The same turns and mirrors carry the whole set onto itself and the rows of a family onto each other. Which other rows belong to the same family as each row named below? List them in the order they appear above.
These 30 rows form 5 families of 6 rows each.
nepe: [ -1   8 -15  -7 -14  17   0   9   9  -7   7  14  -3  -2  30 -18]
fem: [-14   3  -6   2  -5  12  17 -14  -6  17 -11   9  22  15 -14 -16]
Moma: [ 13  -1 -38 -11 -13  35  18  29   7  11 -24  -4   5 -14   5   6]
pifi: [ -7  17   0 -10 -17  14  -7   8  19  -4   7  10  22  -2 -17  21]
mep: [  6  -1 -42  -7  -3  34  17  27   7  16 -21  -5  -2 -12   7   6]
zusan: [  5  -8 -11  12   6  -4  21  17  -3  33   5 -10   3 -16  13   4]
kide: [  6  -5 -18  -3   9   7  28  23   2  33  15 -17  -2  -9   8  13]
gupos: [ 20  17   5 -16  -7  15  38  16  15  43   7   3  15   9  -5  -5]
luze: [  1   7 -21  -3 -19  15   6   6  25  -2   1  23  -7  -9  19 -19]
lemo: [  9  10 -17  -1 -26  18  10  10  19  -6  -7  29  -6  -8  16 -16]
Bim: [  0  -1  -9  -1  -1   3  18  14  -4  37  12 -23  -2 -16  12   9]
faz: [-17   7   6  -3 -14  14  17  -4  -8  21 -17   7  27  18 -15  -6]
Fas: [ 12  -4 -15  -6   2   6  23  13   8  35  22 -13   7 -13  16  18]
Lato: [ 19  20  10 -17 -21  14  33  27  14  40  -7   2  15   6  -1  -4]
zemem: [ 13   0 -37  -2 -11  35  17  29  -4  14 -23   4   1  -8   4  -5]
tozu: [  9  -6 -40 -14  -2  36  16  33   7   7 -17   4  14  -1   1  10]
vama: [ 23  12   7 -11 -11   5  41   9  17  39   9  10  21   7   4  -3]
gesap: [ -6  15   1 -10 -19   8  -7   3  20 -11   6   6  19  -5 -11  18]
nasib: [-20   9   3  -1 -13  12  14  -7  -6  19 -16   4  30   9 -10 -11]
tizu: [-23  12  -3  -5  -9  17  14   3  -8  22 -11  -3  30  15 -18  -8]
mol: [  6  31  -9 -10 -15  12  -6  12  17  -4   7   5  15   5 -23  15]
Zekug: [-27   0  -8  -5 -19   9  24 -16  -1  22  -6   5  21  13  -8 -11]
tasub: [  7  -8 -11  -2   4   3  24  18  -6  35  19 -12   0  -7  18  13]
Fefo: [ 12   0 -28  -6  -3  36  27  31   9  11 -20  10   8 -17   1  18]
Rubur: [  0   1 -18  -9 -19   8  10  15  21  -3   2  25   1  -4  30 -11]
kof: [-19  17  -5  -9 -14  15  -9   7  18  -1  11   0  21  -7 -13  20]
buzi: [ 19   5   6 -21 -21  25  30  17  20  44   3  -1  23   5  -8  -4]
Gato: [  7  10 -19 -12 -22  15   1   5  25  -5  -3  20  -2 -16  19 -13]
Tiguz: [  4  20  -3  -9 -16  18  -2  -4  22   0   9   4  16  -6 -25  21]
Vupev: [ 18  11  10 -16 -10  11  37  14   7  42   4  11  16  14  -5  -7]

Same family as faz: mep, kide, gesap, Gato, Vupev
Same family as lemo: Fas, zemem, vama, tizu, kof
Same family as pifi: Moma, gupos, luze, nasib, tasub
Same family as Rubur: fem, Bim, Lato, tozu, Tiguz

The same turns and mirrors carry the whole set onto itself and the rows of a family onto each other. Which other rows belong to the same family as each row named below? List them in the order they appear above.
These 32 rows form 4 families of 8 rows each.
Kag: [ 15  -5  14  17 -27  -1 -16   7 -17 -15 -19  19 -15   3  -3  -7 -17 -14
 -10 -10  -2  -8   2]
konet: [ -7  -4   3  -9 -22  -7  18  -7  22  -3  -8   4   9   1  -4  -4 -15   9
   6  18 -10  17  11]
Somuv: [ -5 -17 -21  39 -30 -20  -1   0  13  11  -2  -1  13   6  -4  11  -3  -9
  -2  -2   5   0 -22]
rigi: [-10   2  -3  18 -20 -13 -25  14  -4 -16  28  22   5  24   5   5  11 -26
 -31 -12   1 -22 -23]
motot: [-22   2  12  19 -31 -16  -1   6   4   0  15  23 -12  29   7  -7 -10  10
  -7  26  20  -1 -11]
vevu: [-23   6   1  17 -34 -16  -8   5   0  -3  12  23 -17  34  11  -3 -19  10
 -11  24  13  -8 -11]
fudud: [-24  -3   5  12 -34 -18  -9   9   8 -16  13  20 -20  31  13   1 -14  17
 -12  11  16  -7  -6]
Tabar: [ -9  20  10 -30  -5   3  -7  20  -1 -18  16  29  -2   9   0 -11   0  -7
 -25   8   6  -9   4]
fered: [-16  -2 -22 -18 -18 -11   2   6  25   6  31  12  20  20  -7   0  14   5
 -21   6  15   6 -17]
reka: [-11 -21 -24  36 -30 -16   3   2   3   5   8   5  14  12  -7  21   0 -13
   6   2   3   4 -10]
Feni: [  7  -4  14  21 -25  -6 -12  12 -22 -17 -13  14 -15  -5  -1  -1 -17 -14
  -4   2 -15 -11  -1]
bedo: [  9   7  10  17 -29 -11 -14   9 -19  -9 -24  10 -10   4  -5   0 -10 -11
  -3  -3 -15 -11   6]
Luve: [ 17  -1 -17  -8  -7   1  -3   5  -3   5   3   6  27 -16 -21  -2  11 -25
 -13  -3 -16   0 -13]
Fifod: [ -5   7 -10  19 -19  -2 -25  19  -9  -9  26   9   3  21  -7   7   5 -18
 -36 -10   1 -24 -24]
vez: [ 11  -8 -16  -9  -7   3 -13  14   4  -3   0   7  23 -17 -15   7   9 -23
 -23 -17 -19  -3   1]
Lali: [-14  20  15 -36 -14   2 -14   8   0 -10  11  25   1   4  -3 -14  -1   2
 -30  -5  -4  -5  -2]
Mafi: [ -2 -26 -12  42 -35 -20  -6   1  13  14   0   2  12   4  -7  12  -1  -7
  -4   0  -5   6 -15]
vata: [-26  -3 -20 -12 -15 -15   4  11  25   9  34  13  22  15  -9   5  13   2
 -17  12  -1   2 -16]
gusa: [ -9  -7   5  -9 -10  -3  11  -5  26   1  -2   3   1  -4  -8 -10  -3   3
   3  19 -10  17  14]
Peg: [  2  16  11 -30 -13   1 -14  16   1 -14  11  21  -8   2  -3 -23   1   4
 -32   5  -5  -8  -8]
konem: [ -2  -9  -2 -13 -21  -3  14   3  13  10 -12  10   1  -6 -19  -8 -14  13
   4  18  -3  19   7]
Mil: [-19  -4 -23  -9 -13  -2   7   7  31   0  34  17  20  10   4  -2   7   3
 -27  10  11   2 -20]
fudu: [-18  -6 -21  -5  -8 -10   7  11  28   7  36  20  20   9   3   2   8  -6
 -26   4   7  16 -25]
disek: [-25  -4   4   2 -42 -13  -5  13  11  -6   9  30 -23  29   8   0  -9   6
  -7  19  15  -4  -7]
Pumog: [  8   0  17  14 -31 -10 -19   9 -18  -8 -21  12 -10   5  -9  -2 -10  -9
  -4   4  -8 -18  14]
Ziko: [ 13  -2 -11   4   2  -3  -7   5  -3  -1   9   2  32 -12 -23  -4   3 -16
 -19 -12 -18  -4  -8]
pefe: [  2 -27 -20  41 -27 -19   5   9   8   5   6   7   8  10  -9  11  -5 -14
   5   9   2  -1 -13]
legim: [ 12  -4 -16  -8  -9   3  -2  10   9  -5  -2   5  27 -18 -13  -1  18 -20
 -16 -15 -18  -1  -7]
biz: [ -1   0  -8  21 -25 -12 -24  26 -16  -3  17  27   8  16  -1  10   5 -16
 -34  -9  11 -20 -25]
Roku: [ -3  20   8 -30 -11   7 -10  18  -4 -20  10  30  -2   8   5 -13  -1   3
 -26   9  -9  -9   4]
zas: [ -2   6 -19  18 -19  -5 -25  23 -13  -4  19  25   1  15   2   3  13 -15
 -33 -11   5 -25 -28]
rotoz: [ -4 -15  -1 -15 -25 -15  13  -4  15   0  -9  19   4  -7  -2  -8  -9  10
   9  18  -4  19   6]

Same family as pefe: Kag, rigi, Lali, vata, konem, disek, Ziko
Same family as legim: konet, Somuv, vevu, bedo, Mil, Roku, zas
Same family as fudud: fered, reka, Feni, Luve, Fifod, Peg, rotoz

